In the data rows, 128 means zero.
Some points, one per row:
[131 140 102 124 147 146 115 169 119 149 124 109 101  93 129  91]
[116  64 101 120  38 188  99 166  76 153  61  60 106 114 126 108]
[138 153 132 158 227 112 134  96 171 139 161 131 145 140 113 144]
[114 154 115 146 171  99 128 101 140 111 142 156 154 168  88 121]
[ 45 164 149 122  57 166  99 244  85 145 114  75 118 112 101  15]
[135 137 139 113 136 104 127 107 106 127 134 140 104 166 130 142]
[144 164 132 128 136 115 113 139 157 113 125 133 130 133 130 160]
[155 144 169 137 183  63 182 107 171  97 139 149 176 138 148 112]
[117 103 127 113  77 117 134 151 110 128 112 130 119 110 136 120]
[145 154  20 130  65 163  93 165  50 141  46  92 195 138  19   0]
[166 168 159 128 189 140 140  85 118 128 205 152 149 124 132 107]
[103 142 144 117 118 138 137 131 115 128 135 159 106 115 104 134]
[159 123 140 133 197  98 146 114 139 106 170 168 128 166 171 187]
[115 123 117 133 152 163  97 145 134 168 116 109 134 122 114 119]
[142  82 119 112 107  97 134 160  98 107 133 127 111 116 121 140]
[129 130 136 135 157 104 125 130 142 115 145 142 130 152 151 186]
[159 120 136 128 227  68 128 101 150  99 218 146 154 153 126 191]
[108 143 147 132 129 109 161 132 184  86 129 135 132 147 147 161]
[115 151 147 131 168 110 128  87 178 100 157 150 162 166 149 184]
[186 150 153 108 158 114  95  82  89 135 159 139 149 106 118 123]
[140  96 107 154 152  93 142  46 139 115 104 123  88 152 126  97]
[136  93 127 151 174 134 120 119 133 156 119 130 133 151 153 169]
[153 120  86 127  67 146 145 165  51 154 107 118 125  95 104  44]
[132 140 109 111 102 116 115 131 100 127 139 132 147 116 105  66]
21 more points follow, each with its number after it:
[131 118 119 116 101 156  79 153  92 133  89  88 137 103 108  60] 0
[187 141 134 141 212 176 113 108 248 133 160 161  85 117  82 195] 1
[ 91  85  79  90   5 150 103 218  79  94  72  89  82  76  76  72] 2
[124 140 139 138 161 108 138 122 139 110 143 171 158 149 131 186] 3
[180 158 133  91 175 138 141 103 147 154 174 113 134 130 146 148] 4
[123 112 120 166 135 151 110 139 143 150 139 119 147 150 110 131] 5
[148  75  94  68  10 158 142 214  52 120  49  88  99  84 100  66] 6
[165 154 145 175 171 114 152  85 163 117 149 146 104 172 137 156] 7
[107 156 137 131 112 116 123 122 158 117 129 102 130 115 111 125] 8
[122 133 111 132  96 109 139 127 154 130 103 130 135 125 110 113] 9
[ 97  47 149  71  37 212 113 147 118 192  52  78  77  60  37  74] 10
[126 103 135 164 187 185 111 125 135 224 115  98 140 137 154 134] 11
[135 125 144 163 216 115 147  86 162 160 160 159 128 137 177 190] 12
[123 146 149 151 154 124 102 120 124 139 145 128 157 143 117 162] 13
[139 165 143 147 161 120 113 122 136 130 161 151 144 115 137 124] 14
[ 99 165 166 138 214 124 177 114 149 136 140 129 146 173 153 165] 15
[125  89 111 100 115 159 137 150 149 166  74 118 100  99 119  81] 16
[ 65 137  78  79  29 177 134 255 105 113  83  94  60  44 128  62] 17
[145 149 131 129 168  94 147 166 162 124 143 163 102 114 155 156] 18
[164 146 155 141 230  93 135 116 159 115 166 177 116 138 148 188] 19
[137 130 111 127 135 107 133 139 120 119 135 162 137 153 117 180] 20
Which of these numbered points is nearest to each point below, ignoring the direction in which the first points spread most? Its number follows each.
[ 48 225  91 105   1 158 111 126 161  67 155  75 116 116 177  20] > 8
[147  97 118 146 193 132 135 115 129 153 128 131 122 138 168 183] > 12
[127  49 102 141 113 203  99 158  84 216  67  66 116 114 136  98] > 11
[134 128 120 113 117 133 106 108 123 121 109 110 121 109 124 130] > 0
[156 131 175 139 204  98 151 124 172  92 141 159  94 118 150 159] > 19
[128 144 128 150 152 118 134 118 136 138 133 127 154 148 139 158] > 13
[142 151 127 147 126 123 128 123 144 142 112 117 120 167 147 138] > 7
[137 146 144 145 209 104 145 121 172 127 173 162 124 137 164 184] > 19
[126 104 115 128 106 161 118 120 114 177  82  78 129 130 149 131] > 12
[125 179 141 117 211  83 139  91 169 100 174 180 124 166 129 201] > 3
[141  57  90  86  48 148 118 187  33 102  86 112 126 114 107  87] > 6
